One turning vector, and how many steps it has turned:
The counts run from 0 to 655.
[ -1.4  -8.4  34.4 -13.1  -1.5  -8.9  -7.6  21.0  15.1 -23.6 -25.0  -6.6
  -6.8  24.4  -4.4 -32.0  17.7 -25.4  -2.0 -25.0  -9.8 -26.5  30.2  17.2
 -31.8   2.4  -5.1  -9.4 -43.6   2.1  48.9  33.5  -6.5] : 289
[ 24.1   7.2 -13.8  60.4  16.7 -10.0 -15.2 -28.3  18.5  14.6  18.7  20.8
   6.3  -5.9 -18.1  27.2  12.2  34.0  14.7  27.3   4.8 -26.0  -4.8 -28.7
  -2.1  13.7  -7.9  -7.2  22.1  37.7 -23.0 -19.9 -19.3] : 118
[  8.9 -19.7 -26.5  -7.2 -30.3   3.8 -35.0  28.2  -6.7 -39.7  -1.6  29.7
  -1.6  -9.4  17.8 -13.7   3.0  28.4  -4.4  -6.7 -35.1 -40.7   9.4   0.3
 -24.1  22.4  29.9   3.3 -25.8 -29.0   9.8  15.2 -14.0] : 294
[-39.6 -12.4   5.2   0.1  -8.7 -16.6   0.8 -24.3  27.6 -13.2  19.6 -24.2
  27.1   2.9  -5.3  13.7 -13.3   5.5   1.5  45.4   3.5 -34.6 -18.2  -0.6
 -27.9  20.5 -25.7  26.4  -4.1  -9.2  13.0  61.2  -9.3] : 518
[-21.8 -12.2  -9.8   6.5  -1.7  -5.6  20.7 -12.0  -4.3  18.2  -6.5   9.6
  40.7 -11.2  22.7  24.9 -51.1  11.0  13.0  15.7  29.1  -0.5 -41.4   7.5
  24.3  -7.5 -22.3  48.0  -4.5  -1.3 -39.0   0.3 -11.0] : 85
[-23.8  18.4  32.1   1.3  12.6  20.1  11.9  14.3  -7.1 -12.7  41.1 -57.3
  13.8 -28.6 -26.2  -4.9  -7.5 -33.8 -24.3   6.6  11.9  -2.6 -24.4  -2.9
  -3.6 -20.8 -25.1  27.6   1.5 -18.1   7.5  26.5 -20.6] : 619
[  8.7  13.7  -3.9  25.8 -39.3  19.7  14.6  -4.6 -49.5 -45.5  18.0  33.2
  27.7 -11.7 -19.5  -2.9  -0.2 -31.6 -15.4  28.9  10.5 -19.2 -11.5  -7.1
  -1.5  27.7   0.0   8.0 -15.1 -45.7  11.8   7.8  -3.3] : 52
[ 32.1  23.1  17.8 -51.7 -39.3 -31.5  -0.5  19.1   2.6   6.9 -34.5 -20.5
   3.6 -22.8   5.9 -29.9 -22.3  12.3  -6.3  -3.8  15.2 -15.9   9.4  13.9
  15.1 -28.0   7.1   3.2   6.3  33.2  -0.1 -18.9   8.5] : 312
[ 13.1  -5.1 -34.2  35.4  16.5  14.3 -22.4 -15.3 -24.6  -4.2  33.0  38.9
 -43.4 -11.1 -15.1   0.0 -13.8  28.0  10.8   4.8   6.3  41.9 -13.9 -34.1
  35.4   1.3 -15.2 -18.7   5.8 -24.8  -6.6  -2.5 -10.5] : 493
[ 22.8  -4.3  -8.3 -31.2  -0.5  18.0 -14.5  24.8 -14.5   4.3   7.0 -29.9
  22.8  -6.0 -15.9  -7.8  40.5  -5.6  -2.6 -23.3 -24.3  13.8  37.3 -32.7
 -37.0   1.0  35.0 -32.9  34.0  13.7   9.1 -13.3  -1.9] : 14
[-14.1 -47.3 -16.1  -2.1  13.9  -0.2   7.4  -7.2 -23.0  18.2 -26.7  17.4
  38.2  10.1  10.4  31.5 -14.0 -12.9  34.2  15.7  -3.7  17.1 -13.4 -27.9
   4.1  34.9 -45.8   3.5  -3.8 -28.5  13.4  20.1 -26.7] : 514
[ -4.9  37.5 -16.0  -3.6  16.2   3.1  43.1  26.3 -10.8 -30.2  44.3   6.6
 -14.8 -20.9  -8.5  34.1 -23.5  10.3 -17.2  12.1  11.6 -27.7 -27.8  -0.2
  23.6   2.7  -7.5  23.4   2.2  14.8 -39.4   1.3 -11.9] : 208
[ 11.6   9.5  18.4 -29.4  -8.9   9.1 -18.5  35.6 -45.7  18.3 -49.1 -28.7
  13.9 -25.8  16.6   3.2 -15.5  -5.2 -21.6 -16.6  10.1  -0.6  17.7 -12.4
  39.2 -21.1  -6.6 -28.6  -7.7  13.8  21.4 -18.0  -2.5] : 169
[-13.4 -13.0 -10.7  10.3 -16.5  36.6  -8.4 -36.3 -26.6 -20.2  23.2  34.4
   5.8   9.9  -9.3 -32.7 -34.4  20.9   6.6   6.8  22.9  29.8 -10.1  24.4
  -2.4 -12.6  22.7  23.6  -3.9 -40.4  -6.0  12.3  26.4] : 605
[ 32.4 -22.8  -0.9  42.2  15.8  15.0 -67.1  14.6   1.1 -10.2 -15.5   6.9
  23.9 -14.9  -8.4 -10.9   8.4   7.6  11.5 -34.5 -12.0 -25.4   7.5  -6.4
 -31.4 -13.1  15.1  -8.4  -3.9   9.8   1.6 -44.3   0.2] : 17
[-14.2  -4.7 -15.3  18.2   3.6   6.8  38.7 -49.0  -0.8  14.2  31.0   6.5
  46.8  11.2 -14.7  23.4 -20.1   7.2   5.6  26.2  27.8  14.3  -8.5 -12.2
 -20.9   2.7  -0.3  29.0  33.9   0.6 -37.5  12.7  21.2] : 230
[ 12.4 -36.0 -34.0  43.9  10.6   4.0 -39.5  -7.8  18.9  11.9  27.5  10.9
 -18.0  -3.9  -0.6  -2.5  28.9  11.8   7.7 -15.0 -34.2  31.6  -0.8 -32.0
 -32.9   3.6  17.5 -11.9  23.1 -28.8 -14.5 -11.3  -6.8] : 249
[  7.1  -3.0  23.4   7.7  27.0 -14.9  40.7  22.1  29.1  33.5   4.0 -32.9
  24.1   3.8   1.9  -0.4  20.2 -43.2  12.7 -24.4  -2.5  27.7 -17.0 -25.5
 -16.1   3.2 -26.8  14.0  16.0   8.6 -10.1  -6.6 -44.8] : 102
[  0.8 -15.3 -21.7 -25.6 -52.7  12.0 -14.5  24.1 -24.4 -25.3 -24.0  19.4
 -27.6 -16.3   7.5 -25.4  13.2 -29.5  11.3   7.1 -25.3  12.1 -14.4  27.8
  12.0  14.9  -3.9  -2.8 -18.8 -50.1  33.7 -20.0  23.3] : 49
[-27.3  22.1  11.7   5.0  44.3  27.4  10.8  25.0 -12.8  -4.5  37.9 -36.7
 -52.4  -8.1 -27.1  -0.7   8.1 -23.7 -24.4 -15.3   2.4  36.1 -11.2  -8.7
  21.7 -22.4 -14.3 -13.7   4.4  -2.8  -1.0   1.2  -4.4] : 487
[-19.2 -35.3 -14.5 -17.8 -26.4 -19.5  11.8  -2.7  10.6  33.6 -22.8 -18.2
   5.3  -7.3 -32.9   5.8  -4.0  -4.6  12.2  35.8   5.9  35.2 -23.4 -11.1
 -15.6  -3.7 -45.0   6.0  23.7  28.5  16.6   3.8  27.6] : 368
[  5.5  -5.6  -7.6   4.5  13.5   3.8 -38.1  13.0 -14.8  39.1 -40.2 -15.1
   6.7 -27.2  43.6  34.3  -4.8  22.6   7.6  -0.8 -19.3   2.3  12.7 -32.1
  41.2  10.6  -8.0 -29.5  -2.1  -0.2   7.2  -2.1 -35.6] : 403
[-31.1 -14.5   8.5 -51.3  -5.5  27.7   7.6  19.2 -11.5   7.8   2.3 -31.5
  -9.5   4.1  -4.9 -34.4 -10.7 -25.0   2.6  -6.5  -1.5  57.2 -14.0  22.4
   2.9 -22.5  -2.9  15.7   5.5 -27.6  18.3  10.8  18.2] : 610
[ 21.7   1.8  11.7 -19.9 -47.8 -23.9   0.3  -8.8  31.2  24.9 -58.1  -5.3
   4.9   6.0  30.2 -24.9  29.8  -8.1  21.8   9.3 -14.6  -4.6   7.7  23.1
  -6.4   8.5  21.5 -12.7  17.9  15.0   8.1 -27.4  14.8] : 556
[ 19.7   7.6  -7.3  34.4  -2.7  -2.3   8.5  17.6 -40.4 -41.9  30.0  38.5
   8.0 -21.5 -18.0   3.7 -34.4  -5.0 -28.4  -9.6  25.4 -18.7 -12.6 -24.0
   3.1  10.6 -17.9  13.1 -23.4 -14.6  -6.7  12.3 -32.3] : 63
[ 15.2  -4.4  32.1   2.0  11.3 -39.6 -47.0 -13.8  35.6  27.3 -17.9 -24.6
 -26.6   2.5   9.9 -29.0   5.2   6.9  -5.2 -18.9   0.6   8.4  34.5 -24.0
   8.2 -18.1  -7.2 -30.1  -4.5  11.3  25.7  23.2 -20.9] : 400
[ 24.4  -2.9  11.9  23.4  -9.9   1.5  -5.6  -8.6  16.8 -39.9  -0.7  48.5
  18.0  20.3  16.4 -16.3   5.8  -0.1  18.5  -7.2 -10.1 -57.5  11.9  28.2
 -23.7  32.6  22.7  10.5 -30.1 -22.8   4.8  10.8  -7.6] : 428
[ -0.6 -49.0   4.0  -1.8  -0.8 -17.1  -1.4 -10.4  -4.2  20.4 -28.8   9.8
  30.4   5.6  -7.7   8.1 -16.9 -17.8  37.8  18.2   5.2  24.4 -11.8 -30.0
  -7.8  27.1 -61.4  -1.3  -3.2  -5.7  22.5  17.9 -22.7] : 513
[ 13.3 -12.7 -35.9 -26.9  25.5 -13.6  18.2  27.1 -11.5   8.0  -4.3  40.9
 -33.6  -1.3  13.4  22.2 -25.7  15.9  27.5 -32.4  -3.0  39.7 -18.5  -2.6
  28.1  -8.5 -18.0  -0.4  -0.5  11.2 -28.6 -25.7   1.3] : 215
[-24.3 -11.3  31.2 -10.4  30.6   7.4   7.2 -20.6  49.2   5.2 -15.0 -24.0
  23.7  34.2  -5.0  -3.0   6.5   1.3  26.8  -5.8  -7.9 -30.4  13.6  41.5
 -36.8  -4.4   9.4  14.2  -6.7  26.8   9.8  18.3  22.4] : 0
[  0.5 -19.2 -36.3 -10.7  20.8 -17.1   3.0  16.2  10.9  -3.5  -1.1  37.2
 -44.6  -4.1  12.2  17.3 -34.6  32.0  28.5 -13.0  -1.4  15.5 -32.0  15.2
  27.5  -9.7 -13.2  22.6  -0.2  12.5 -45.3 -27.8  16.7] : 216
[ -6.8  -8.5  14.2 -39.0  27.3 -23.3  41.7 -14.3  18.3  13.5  -6.5  -3.3
  -3.9  38.5  18.4  16.1  13.4 -37.0  26.5 -10.7  -4.4  25.3  28.5  -7.7
   2.9  28.5 -37.5 -20.2   6.8 -16.1   6.8  25.3   4.7] : 654
[  3.3   6.5  23.8   1.4 -22.1 -25.1 -36.0 -38.0  25.5  25.7 -23.2 -19.0
 -31.8   9.2 -13.4 -22.3  18.7   8.5  -1.5  26.9   5.5   0.7  27.5  -8.1
   9.1  -6.0 -11.5 -36.6  10.1  28.7  42.0  16.0  23.8] : 267
[-16.7  15.6  23.9   6.9  23.0  32.1  38.9   4.9  -7.9  -0.8  41.9 -25.2
 -12.8   8.6 -23.8 -22.4  16.8 -56.2 -17.3 -31.8   9.3  55.1  -7.3   4.7
  -7.7 -18.7   2.6   6.2   6.1 -25.5  -2.2  -6.5  11.5] : 476
[-17.3 -30.2 -22.6  21.3  36.5  14.9 -59.2  19.5  -3.3  18.6  -5.4  -6.6
 -13.9 -18.6  31.5  19.3   1.3  25.4   5.7 -24.5 -31.0   6.8   4.4 -33.2
   4.7  -0.7  -3.6 -15.0 -15.3 -31.9   0.5  12.8 -35.6] : 393
[  6.1  13.6 -36.1  19.1  14.2  42.3   7.3  52.2 -48.8 -21.9 -13.0  25.9
  -2.4  -9.7 -19.6  28.9   9.2   5.4 -13.1 -20.8 -23.8 -13.0 -11.5   2.3
   6.4   1.0  20.5  -9.0 -16.2  17.0  -6.1 -46.9  -3.9] : 581
[ 14.5  -6.1   9.8   9.8  -0.3  -0.6 -16.5 -19.1 -22.0  45.5 -48.9  -1.1
  16.2   5.5  -2.4   9.6  14.7  -0.9   8.8  16.6   5.2  17.9  26.8 -34.4
  19.5  22.5 -26.0 -48.9   8.7  21.4  37.4  -4.0 -10.8] : 269
[ -0.6 -17.9 -16.9  22.6   3.2  39.2  -7.6  -5.8 -37.6 -17.4  37.8  22.6
  20.7  -7.3  -8.7 -13.0 -20.9 -11.0   7.8 -12.4   7.7  36.4 -24.5 -10.4
  -8.1   6.1   5.6  22.9   2.9 -65.4  -9.6   6.0 -20.4] : 615
